Each named move below is a turn or a mirror, shown by a few rows before and after it. Which moves, in which order, take the first row of each later pair to the second? The first pair is answered.
K849 (before -> after):
[-10.7  16.7 -12.9 -15.1  -4.3  15.0   7.3  32.5  -5.9  31.9   4.9  11.7
 -11.2  23.3  -5.2   8.2  -7.5  26.9 -11.4 -18.0  23.2   2.0 -16.1  18.0
   8.5   0.4   8.9  -9.9   6.5  -3.2  10.0  23.8   5.0  19.6   0.3   7.2
   1.1  -3.8   0.5  12.8  -6.6   7.9  13.0  -2.0  17.8  -3.1 -10.9]  ->  [ -3.9  14.4 -12.6 -15.0 -11.1   9.7   3.1  36.0  -2.2  26.9   2.1  14.6
   5.1  21.7  -7.6   3.7   1.4  30.1 -19.7 -19.1  22.7   8.0 -15.5  23.2
  12.3   0.7  11.5 -11.9  10.8   4.2   8.0  18.6   0.5  16.8   8.5   4.6
   0.9   2.1   6.2   6.5 -10.7   1.4   6.9  -6.1  23.5  -5.3  -6.4]
[-35.4 -38.2 -20.7  23.2   1.6  -9.5  14.2 -28.1   4.7  -0.7  10.7   9.9
  22.5   6.3   0.7   4.0  10.3 -10.1   0.1   5.0 -10.1   7.3   3.6 -17.6
  13.6 -13.5  -8.9  11.0  -1.2   0.5  26.6  14.9  20.9   0.3 -23.5   1.7
  11.6 -30.5   0.9 -20.7  26.2  14.0  -2.0  31.0  -3.3  31.4  -1.7]  ->  [-28.7 -40.6 -17.8  26.9  -4.6 -19.7  16.1 -23.1   0.8  -2.9   7.0  10.0
  23.5   9.8  -0.6   1.8  16.5  -8.4  -5.0  10.1  -8.3  16.7  -0.1 -20.6
  14.8 -12.2  -8.4   7.9   2.4   4.1  25.0  15.4  19.4   2.1 -14.3  -3.3
  13.3 -28.6   5.8 -20.8  22.9   5.2  -5.0  29.8  -1.6  24.7  -0.9]
[ 15.2   7.1  -0.3   6.0   7.1  -1.1   0.9  24.8  18.8  17.7   7.2   2.9
   7.1 -20.0  14.2  11.7  -2.8 -13.2 -26.5 -17.7  -9.6  11.0 -16.7   0.1
  -6.6  12.7 -20.5 -24.8  -5.2  24.3   6.4  -9.5 -36.4 -10.2  17.9   5.9
  10.2   9.4 -23.6  -6.1  10.3 -16.9   1.9  -0.7   9.2  19.0  -9.6]  ->  [  7.3  17.8  -2.3   2.8  24.5   6.4   5.5  14.2  10.3  27.9   9.3   4.6
  -8.1 -21.1  12.9  21.1 -21.6 -23.6  -9.1 -13.3  -8.3   5.2 -14.4  -1.2
  -5.1  14.9 -29.5 -10.8 -12.9  13.2   9.3  -1.6 -32.2  -1.0   8.3   9.2
  12.9   8.2 -35.5   3.7  10.4  -2.6   8.3   4.2   2.7  17.9 -14.5]
[-11.3  -4.8  18.8   9.5  -2.5 -28.8   3.4 -30.8  -0.8 -17.8 -24.5 -16.5
  -7.8  23.8  -9.6 -17.3   9.5  25.3  28.0  16.0  14.4 -10.6   6.1  13.8
  -4.2  -1.4  -5.3   3.0   3.4  -2.4 -26.7   1.0  13.1   1.7   0.5  13.5
  -8.4 -13.0  21.6 -12.7   8.2   7.7 -33.1  -5.6 -15.6   3.8   9.6]  ->  [-15.4   6.8  19.9   7.9   1.5 -22.2   0.9 -34.1  -8.3 -17.4 -22.1 -16.0
 -12.8  26.5 -13.5 -12.8   5.2  20.1  34.6  15.2  20.0 -10.9   7.6  12.0
  -0.1  -4.3  -8.0   1.1   3.1  -2.8 -28.1   0.9  16.1   4.1  -2.6  13.1
  -5.0 -15.2  16.2 -11.9   4.0   9.6 -32.2  -1.1 -13.9   6.0  14.5]
K405 (before -> after):
[  5.1  -1.2  15.1 -18.7   7.4 -34.1   9.6   6.1   7.7   5.3  29.2 -15.7
  29.9 -22.1  14.9  12.3  22.6  24.7   6.5   2.1   1.5 -21.7 -17.3   5.9
  60.3 -16.2  28.4 -22.0 -11.1 -36.2  20.8 -27.9 -10.7   1.9   3.7  21.2
  18.6  32.4  -1.7 -16.2  -6.8 -19.1   8.5  -6.3   2.2  34.5 -26.4]  ->  [ 14.7   6.6  15.1 -18.3   0.7 -27.7  23.4  18.5   7.6   9.5  38.7  -1.3
  22.5 -35.3  26.6  26.9  25.6   5.4   1.4 -15.9 -17.3 -21.8 -29.6  14.1
  44.4  -8.1  18.5 -28.5 -19.5  -8.5  25.4 -18.6 -26.8  14.6   9.1  10.6
   7.4  24.4 -19.5 -14.7  -4.4 -11.9   6.9  -2.7  12.6  38.4 -27.8]
[-22.6 -25.3   4.1 -15.1 -11.0 -18.6  -8.6 -40.2 -12.9   3.3   0.7  -5.8
   6.0   9.8  -5.1 -31.1  26.4   3.6 -15.0   9.6   5.4 -14.4  36.9   2.9
  12.9  -9.0   9.7 -34.3 -22.2 -10.4  15.2  -3.1  21.9   5.9  12.7 -34.6
  18.3 -18.0  12.4 -20.8  -3.9 -24.1 -32.5   0.6  41.8   9.8 -23.0]  ->  [-11.0 -18.5   6.7  -9.4 -18.6 -10.1   3.5 -25.5 -12.9  12.8   9.6   0.7
  -2.3   3.5   4.8 -17.2  31.9 -11.8 -22.8 -10.9  -8.5 -23.0  24.4   8.3
   0.6  -4.5  -0.5 -37.4 -30.3  19.7  16.4  11.8   6.3  18.3  18.0 -50.2
   5.8 -25.2   3.3 -20.6   5.0 -18.3 -31.5  -0.4  47.1  10.0 -27.1]
[  1.6   2.4  -7.9 -12.8 -16.8   1.0  -2.5  28.1  24.9 -20.0  12.2  14.8
  20.0  -1.8  -0.6  -0.5   1.2   8.9   3.9  -6.7 -19.6  -1.2   6.5  -3.9
  -0.6  20.7   6.3  12.9   3.1  12.6 -12.1   2.6 -18.0  -6.2  19.5  -9.4
  21.9   9.9  -0.2  23.1   3.0  -7.4   3.5 -23.1 -11.4   1.4  -7.5]  ->  [ -4.2   0.0  -8.5 -11.4 -15.0  -3.1 -10.4  19.1  17.2 -20.6   7.7  14.8
  21.9   7.1  -6.1  -6.3   0.8  15.0   5.4  -2.2 -14.3  -0.7   7.9  -5.7
   6.7  18.4  11.8  13.9   7.8   2.0 -10.3   1.7 -12.3 -10.2  16.8  -3.7
  28.3  13.2  -3.2  21.2   1.9 -14.0   8.3 -26.6 -12.5  -1.0  -7.4]
[ 19.3  -0.6   1.6   5.0  -1.9  13.8  19.9  14.1   8.6   9.2  18.6  15.4
 -11.1 -21.5  17.0   1.1  11.7 -27.8 -14.3 -17.8 -26.4 -19.9   8.9  10.3
 -26.5  12.6 -10.3   5.4 -22.4  50.6  18.7   9.4 -43.4   6.0   6.8 -27.6
  -6.4 -12.6 -12.2  10.0  13.3  20.0   1.4  -6.8  23.0  -5.8  -3.2]  ->  [ -8.3 -20.7 -12.1   2.6   2.8 -12.8 -28.3 -19.5  -0.9 -12.8 -14.6  -4.9
   9.4   6.2  -7.4 -32.7   7.7  15.6   9.3  39.5  19.3  -7.6  47.2  -0.5
  21.8 -13.3  11.5  19.2  -0.1 -35.4   8.8 -26.5  11.0 -26.6  -8.8  13.3
  26.0  15.8  29.9   8.9   4.8  -3.9  -2.1 -15.2   0.1  -6.1   1.2]
K564 (before -> after):
[ -4.1  22.1   3.2  -0.9   8.8   8.2  -1.9 -13.9 -18.1   7.5   2.7 -13.1
  -3.6  -6.4  -2.9  21.4 -22.8  -7.3  15.4 -11.1   7.4   2.1 -17.1  -6.7
  17.2   5.0  -9.5   9.5  -7.8 -14.8 -10.0  -2.9  22.4  18.6  -9.2  10.7
   3.6  -5.8 -11.1 -13.1  -1.5  20.2  -6.8  11.0  -4.5  13.3  -7.7]  ->  [ -2.8  15.7   3.9   2.5   7.8   4.0   2.2  -7.9 -14.1   3.6   4.9 -13.1
  -1.8 -12.0  -4.3  22.5 -13.4   0.2   2.4 -16.0   0.4  -0.3 -20.1 -11.5
  17.7  -0.9 -11.6   6.2 -11.5  -7.8  -3.7  -4.1  18.4  28.6  -7.3  10.7
  -2.4 -13.3 -11.0 -18.6  -2.9  21.8 -14.7   8.1   2.3   8.2 -10.1]
[ -5.6  10.4  19.7  13.7  -2.8   8.1   8.3  15.6  -7.2  -3.6  -9.0  -1.2
  -0.1   1.8   0.5  10.3  -6.7   5.2   3.5 -17.0  -5.8  -6.4 -20.0 -15.8
 -20.4  -2.9  -0.4   0.5   8.3  22.5 -12.8  19.9   8.4   6.5 -10.8 -13.6
 -25.5 -11.8  -7.1   1.4   3.1  11.9  -9.5   2.9  -5.0  -0.5   6.8]  ->  [ -4.2   7.2  19.6  12.9  -4.2  -0.8   6.3  17.0  -9.7 -11.2  -8.7  -3.3
   3.0   7.9   1.7   3.2   2.1   7.1   2.9 -13.8  -4.0  -5.5 -13.3 -20.7
 -25.7  -5.6  -1.3   2.7  14.4  17.0 -13.4  17.2  12.5  16.1  -6.3 -14.9
 -22.4 -13.4  -1.9   0.1   4.2   8.9 -14.1  -1.0  -4.5  -1.5   4.2]
[ -3.8   3.2  -1.2  -0.5  19.1  29.2  12.8 -12.6   4.5  -3.7  -2.6   5.8
 -33.8  15.8   9.3  -4.9 -27.8 -15.0  12.6  19.2   1.9 -12.5  10.2  -4.7
  -6.3   6.5  -5.0  24.7  -2.2  -3.0   1.0   8.1  15.9  32.2 -23.9  10.3
   0.2  -8.3  -9.0   5.4  -0.2  16.9   7.9  -2.7 -22.1  -5.5   3.9]  ->  [  3.0  14.5   0.2   0.8  18.4  35.1  17.2  -6.3   3.2  10.3  -0.2   0.4
 -32.9  12.1  11.7   5.4 -30.8 -17.0  15.9   7.8   0.5  -6.8  -3.9   5.6
   0.6   2.9 -10.1  19.5  -8.6   3.2  -0.3   8.7  11.5  23.7 -24.4   7.7
  -1.1  -7.5 -17.1   4.8   0.1  23.4   8.2   2.9 -13.4  -1.1  -3.8]
Then:
Each pair is 2 to 3 moves apart.
[ 15.1   8.1  13.0  -2.0  -6.5   1.3   3.0  11.6   6.6   5.8  14.1   7.7
   7.5 -14.6  -0.4   3.5  16.1   2.9 -24.9 -29.4 -20.3   1.2 -23.8  -4.7
 -15.9  -5.3  -4.6 -12.6  -4.4  31.5   4.0   4.8  -6.8  16.6  17.5 -14.6
 -20.5  -6.4 -17.8 -25.4   0.8   6.2 -10.4  13.5  26.2   1.9   6.5]  ->  [  5.5 -13.0  14.8   4.6 -11.3 -23.2 -21.4  -6.6   8.5 -22.8   0.5  -2.9
  18.1  13.4  -7.4 -23.5  25.1  21.2 -26.3   6.7  -1.8  -7.1  10.7 -15.9
 -18.3 -15.7   3.7   2.5   9.3  -3.9   1.7  -5.5  19.7  19.7  18.8  -2.2
 -10.3  -3.2  18.8 -25.6  -1.6 -10.7 -16.7   0.7  15.9  -9.1  14.3]  K564, K405
[ -6.9 -28.0  25.7  17.0  -9.8   0.3   7.9  12.1  -5.1 -26.0  -4.8   1.8
   0.3  -9.7   3.4   2.0   5.1  -6.5 -14.5 -15.8  14.7 -24.8   7.2   8.1
 -37.2 -38.1 -18.6  13.7   4.2  21.0  -9.5 -10.5  11.2  19.4  17.5  13.4
  15.0  12.6 -18.4 -38.1  25.0  12.7 -25.8  15.6  -1.8  10.3 -28.8]  ->  [ -9.1 -12.6  25.2  18.3 -11.7  11.9  10.0  15.1  -8.0 -18.8  -7.8   7.4
  -6.8  -9.3  11.3   6.9  -1.9 -25.9  -6.6 -11.9  13.5 -29.3   5.2  10.0
 -43.8 -26.5 -27.6  14.1   2.1  33.9  -8.9   4.0  -1.3  20.6  14.8   4.0
  14.8   7.5 -27.5 -25.5  23.6  17.2  -6.9   7.2  -5.6  10.8 -24.6]  K405, K564, K405
[-23.0  -0.5  -6.3   2.0  -7.6  -9.1   1.4  -6.5 -15.1  -7.7  -7.7 -24.5
  11.0  15.6  -2.2   5.9 -12.4  15.5  27.3   8.0  11.3   7.6  -1.5 -11.5
   5.6 -19.3   0.0  10.6  13.0 -12.8 -13.4  -0.2  20.6  -5.4 -16.0  14.4
  -1.9  -0.4   8.8   0.4  -5.0   2.6  -7.0   9.1 -10.3   1.6   7.5]  ->  [-14.0  16.3  -2.2  -1.0  -7.8   8.9  16.8   6.9 -15.3  11.2   4.8 -13.1
   1.6   1.8   1.7  24.3 -19.9  -3.7  23.1 -12.5  -0.1   6.4 -26.4  -0.2
  -1.7 -12.1 -13.7  -4.0   3.3  24.0 -11.2   6.8  -4.1   3.5 -16.4   5.4
 -11.6  -4.4 -12.4   3.2  -1.9  15.3   4.5  10.2   3.5   5.6   7.4]  K564, K405
[-45.9  22.9 -17.1   6.7  62.8   3.9 -17.5  -3.4  -2.3   6.8  -6.9  -6.1
 -13.7  19.8  -4.5  -4.6 -28.6  -6.4  44.2  11.2  28.8  26.2  18.4 -14.9
  55.7  -8.0 -14.2 -12.5   2.5 -44.2  22.5 -14.6  45.6  16.9  -9.8  31.5
  -1.3  12.7  13.3 -14.1  17.3  -9.5   9.9  13.4  -8.1   3.7 -39.1]  ->  [-45.0  -1.7   0.8  16.1  55.9 -17.1 -18.6  -5.1   2.1 -13.3  -2.0  -7.1
   8.4  19.7  -2.9 -10.0  -4.8   6.4  17.2   7.9  21.2  19.5  32.3 -28.7
  46.5 -19.0 -16.8  -8.1  -9.4 -40.6  24.6 -16.7  50.6  37.9   4.5  24.6
  -7.5   2.8  34.0 -38.3  24.5  -6.5 -15.1  11.7 -10.2   3.1 -35.0]  K405, K564, K405
[-10.8 -18.3  -7.6   9.1  -4.6 -18.9 -11.7 -39.3  20.5 -34.5 -12.9  -4.8
  -4.3  27.4 -10.0 -13.3   4.0  11.2  -1.3  30.4  24.3  -8.5  43.9   8.1
   2.1  -4.7   4.4  22.1  15.7 -19.1   3.9  -5.6   4.4  21.4   3.9   3.0
  24.3  13.5  44.0  11.1  -4.6  -7.7 -11.6 -30.5   8.0  -8.3  30.3]  ->  [ -9.4 -12.3  -8.9  12.6  -5.6 -15.4  -4.3 -37.2  22.0 -30.3 -13.1   5.0
 -10.4  29.0 -11.7 -14.0   2.4   3.9  -6.2  28.8  23.1 -17.9  48.4   5.5
 -13.1   4.3  -2.9  20.7  15.8  -4.2   2.9  12.9  -6.0  32.9   2.9 -10.7
  24.9   5.4  39.7  18.5  -0.7  -7.7   0.1 -31.8   1.2  -9.1  35.4]  K405, K564, K405
[-10.8  43.1 -37.3 -10.9  32.0  33.4   9.4 -26.9 -14.8   6.6  11.3 -13.7
 -20.7   6.0  -4.2  33.2   0.7  -4.8  25.6 -26.2 -10.6  -0.7  19.2 -14.6
  27.8 -10.5 -13.6  16.3   4.7 -20.3 -20.3 -16.8  34.8  26.4  -1.1  -7.0
  12.8 -22.3  16.8   2.8  -1.0  52.2 -11.5  -8.5  16.2  -4.4 -19.2]  ->  [-16.8  33.4 -35.2  -5.9  28.7  25.7  -4.4 -36.5 -12.2  -7.8  -5.7 -16.4
 -16.2  25.0  -3.3  17.0   1.5   1.5  26.6   2.2   4.6  -5.0  45.6 -19.8
  20.8  -8.9  -3.0  27.8  15.2 -36.1 -25.7 -16.5  42.6  13.1  -4.9  -3.0
  29.9 -20.5  28.3  12.1  -3.4  35.5  -4.8 -17.4   3.2 -12.7  -2.6]  K849, K564, K849
[-21.3  -4.6   8.8  14.3  -3.0 -18.7 -16.9   9.0 -17.1 -29.8 -10.5 -18.7
  11.3   6.7  -2.2 -13.5  30.3  22.5  -2.8   0.3   3.5 -13.6  15.4 -20.9
  -9.3  -9.4  12.0  12.5   1.4 -26.1  -6.5 -12.1  36.5  -4.8  -7.1  -6.8
   2.8  10.9   8.2 -19.5   7.0  13.5  -7.3  -5.0 -19.7 -39.8  -3.5]  ->  [ -8.1  13.3   9.3  13.4  -6.4   2.1  12.7  27.2 -13.7  -7.9   7.1  -1.9
  -8.2  -1.2  15.4   6.6  19.5 -12.8 -12.0 -28.6 -18.8 -18.6  -4.6 -14.8
 -42.2  11.1  -6.7   3.7  -7.3  24.2  -2.3  16.3   1.9   9.8  -4.3 -32.0
  -8.7  -2.4 -18.9 -12.1  10.2  25.9   1.8  -5.9  -8.1 -33.5   3.0]  K564, K405, K564
[ 26.9  -8.2 -13.9  -8.1   0.5  -4.3  22.3 -12.1   4.0   4.5  19.5   5.2
  -1.6   1.9  -6.0 -13.9  12.5 -20.5 -32.4 -21.2 -23.6   5.0 -11.0 -15.6
 -32.9   1.2  -4.4  -2.9  -8.0  50.6  15.1  -3.8 -14.9  10.5  39.7 -38.1
 -11.6 -17.9 -21.7  -3.0   8.5   7.8  17.1  -9.4   6.8 -16.7  10.6]  ->  [ 14.9 -31.4 -14.2  -3.2   5.6 -26.5  -5.5 -36.8   5.9 -18.5  -3.1  -1.8
   8.2  27.6 -19.9 -44.3  17.4  -0.2 -25.3  21.6   4.5   6.5  27.9 -29.4
 -13.7  -9.7   9.7   7.3  12.2  -4.4   7.9 -11.0  18.0  -0.3  28.0 -11.5
  10.4 -11.4   9.7   0.9   6.2 -11.1  12.5 -19.0  -8.0 -28.0  18.6]  K564, K405
